<95>: 6.93, 5.67, -4.17, 5.44, -4.33, 6.06, -6.52, 1.11, 7.99, -5.89, 1.68, 1.22, -2.32, 6.53, 1.94, 3.26, -8.59, 4.23, -3.11, -3.03, -2.85, -2.31, -6.66, 5.66, 5.66, 4.34
<81>: 6.86, 5.70, -3.93, 5.35, -4.34, 6.13, -6.27, 1.20, 8.07, -6.14, 1.78, 3.26, 1.68, 1.22, -2.32, 6.53, -8.74, -3.11, -2.85, -2.31, -3.03, 4.23, -6.71, 5.65, 5.65, 3.86
<61>: 6.93, 5.67, -4.17, 5.44, -4.33, 6.06, -6.52, 1.11, 7.99, -5.89, 1.68, 1.22, -2.32, 6.53, 1.68, 3.26, -8.59, 4.23, -3.11, -3.03, -2.85, -2.31, -6.66, 5.66, 5.66, 4.34
then: 5.35, -4.34 => 6.13
asked: 6.93, 5.67, -4.17, 5.44, -4.33, 6.06, -6.52, 1.11, 7.99, -5.89, 1.68, 1.22, -2.32, 6.53, 1.94, 3.26, -8.59, 4.23, -3.11, -3.03, -2.85, -2.31, -6.66, 5.66, 5.66, 4.34 => <95>
then: 1.22, -2.32, 6.53, 1.68, 3.26 => -8.59
then: -3.03, 4.23 => -6.71
then: 1.11, 7.99, -5.89, 1.68, 1.22, -2.32, 6.53, 1.94, 3.26 => -8.59
then: -3.93, 5.35, -4.34, 6.13, -6.27, 1.20 => 8.07

<71>: 1.79, -5.44, -4.45, -1.67, 2.24, 1.11, 5.32, -1.03, -7.32
<152>: -8.72, 3.87, 1.27, -0.02, 4.82, 1.76, 2.26, 8.05, -0.58
<122>: 1.39, 0.50, 3.39, -0.05, 7.98, -2.59, 3.33, -1.35, 2.41
<21>: -3.39, -2.57, 4.95, -0.79, -2.12, 5.05, -5.60, -0.45, -1.72
<45>: 1.99, 6.86, -2.57, -0.72, 3.14, 0.92, -8.67, -0.06, 3.98
<68>: -0.74, 4.42, -6.90, 0.68, 9.88, 2.51, 6.59, -4.50, -0.41
<4>: 5.28, 1.86, 1.31, -0.57, -9.99, -5.32, -5.18, -0.91, -0.88
then: -2.57, 4.95 => -0.79
then: -2.57, 4.95, -0.79, -2.12, 5.05 => -5.60
then: 1.31, -0.57, -9.99, -5.32 => -5.18
then: -4.45, -1.67, 2.24, 1.11 => 5.32

<22>: -3.50, 4.19, 6.74, -3.51, 0.18
<194>: 3.91, -6.46, -0.17, -3.86, 1.31
<47>: 3.52, -3.86, -0.17, -6.46, 8.52
<132>: 1.41, 0.88, 1.95, -2.35, 1.15
<23>: 1.03, -3.62, 1.35, -6.14, 7.06
<115>: -2.04, -0.02, -0.76, 2.18, -2.72
<5>: -0.38, -0.69, -0.97, 1.53, -0.80
<178>: 4.12, -3.27, -3.39, -8.42, 6.90
<51>: 4.77, -5.92, -2.01, -9.38, 6.63
<148>: 0.63, -0.61, -0.18, -0.32, 0.41
<213>: 6.74, 4.19, -3.50, 0.25, 0.77
<40>: -3.34, 5.96, 9.52, -2.28, 1.75
then: -3.50, 4.19, 6.74 => -3.51
then: -3.86, -0.17, -6.46 => 8.52
then: -6.46, -0.17 => -3.86
then: 3.91, -6.46 => -0.17

<37>: 1.39, 2.40, -3.83, -0.13
<41>: 2.40, -3.81, -3.83, 3.93
<143>: 1.39, 2.40, 6.53, -3.61
<6>: 2.36, 3.24, 6.08, -2.90
<87>: 2.40, 6.54, 6.53, -3.61
then: 2.40, 6.53 => -3.61
then: 2.40, -3.83 => -0.13

<158>: 0.12, 3.26, -0.64, -0.01, 3.25, 0.70, 2.78, -3.30, 5.42, -1.51, -3.02, 0.51, 0.88, -2.25, 3.29, 1.52, 2.16, -7.56, -2.05, 3.45
<109>: 1.01, -0.29, 2.02, 1.61, -5.28, 1.86, -3.92, 4.03, 3.85, -1.59, -4.30, -2.53, -3.20, -0.31, -4.12, -4.53, 0.12, -2.96, -0.49, -2.59
<193>: 3.50, 1.54, 2.71, -0.41, 2.96, -3.62, -0.92, 4.58, 1.47, 0.18, 2.04, 2.34, -0.07, -4.79, 2.06, -2.20, -2.97, -3.75, -0.57, 4.41
<31>: 0.75, 4.54, -2.09, 2.19, 4.16, 2.67, -0.20, -3.76, -6.70, 0.47, -0.71, 2.60, -0.13, 2.82, 5.12, 0.65, 0.86, 3.21, 0.59, -0.33
<93>: -0.04, 0.08, 2.58, 2.01, 1.72, 0.15, -6.39, 7.67, 2.29, 0.25, -1.55, -1.90, 3.16, -2.25, 1.60, 0.15, -2.26, 2.02, -3.85, -1.20
<75>: -0.04, 1.86, 2.58, 2.01, 1.72, 0.15, -6.39, 7.67, 2.29, 0.25, -1.55, -1.90, 3.16, -2.25, 1.60, 0.15, -2.26, 2.02, -3.85, -1.20
<173>: 4.19, -1.74, -4.15, -4.09, 2.56, -0.01, -2.57, -0.33, 0.15, 2.15, 1.16, 6.35, -3.12, -1.43, -2.75, -3.16, 2.99, -3.11, -2.54, 0.00
<11>: -2.50, -2.30, -1.02, 0.39, -6.61, -2.10, 5.24, -0.67, -2.11, -1.34, 0.34, 2.08, -0.10, 6.20, -3.33, -2.01, 3.42, 0.31, 0.77, 2.44
<119>: -2.17, -1.95, -0.81, 2.85, -0.75, 0.78, 2.25, 1.20, 4.10, 0.35, 1.97, -7.97, 2.08, 2.34, -2.75, 1.35, 0.33, 3.02, 5.13, 2.90
<126>: 0.26, -0.14, 0.97, -0.36, 2.18, 6.00, 0.64, -5.58, 0.99, -1.19, 3.89, -1.43, -3.58, 1.65, 0.82, 1.92, -0.24, -5.69, 4.58, -3.05
then: 0.39, -6.61 => -2.10
then: 4.16, 2.67, -0.20 => -3.76

<29>: 1.26, 1.92, 0.35, 0.71, 1.84, -0.91, 2.11, -1.32, -1.05, -0.63, -7.88
<39>: -1.35, -2.92, -2.92, 3.80, -0.27, -4.71, 0.77, 1.09, -2.76, -1.65, -1.00
<44>: -4.71, -2.92, 3.80, 2.11, 1.84, -0.91, -1.05, 0.71, -1.32, 0.37, 3.47
<36>: 0.58, -3.28, -0.01, 2.14, 5.92, 0.72, 3.04, 1.83, 0.77, -2.13, -2.09
then: 2.11, -1.32, -1.05 => -0.63
then: -1.35, -2.92, -2.92, 3.80, -0.27, -4.71, 0.77, 1.09 => -2.76
then: 0.71, 1.84, -0.91, 2.11, -1.32, -1.05 => -0.63
then: 0.35, 0.71 => 1.84
then: 3.04, 1.83, 0.77, -2.13 => -2.09

<151>: -0.28, 3.89, -4.32, 3.19, -3.54, 0.66, 6.42
<72>: -2.75, -4.65, -1.98, -0.39, -0.55, -2.43, 3.94
<27>: -0.17, -5.43, -1.83, -3.87, 5.91, 1.36, -6.54
<83>: -3.11, 0.47, -0.70, 2.13, -2.91, -2.40, -0.40
<38>: 0.63, -4.65, -0.39, -1.98, 3.60, 2.21, -3.08
<125>: -0.28, 3.89, -4.32, 3.19, -3.54, 0.66, 2.80
<78>: 0.63, -4.65, -0.39, -1.98, 3.60, 2.21, -5.41
<144>: -3.11, 0.47, -0.70, 2.13, -2.91, -2.40, -0.39
then: -2.75, -4.65 => -1.98
asked: 0.63, -4.65, -0.39, -1.98, 3.60, 2.21, -3.08 => <38>

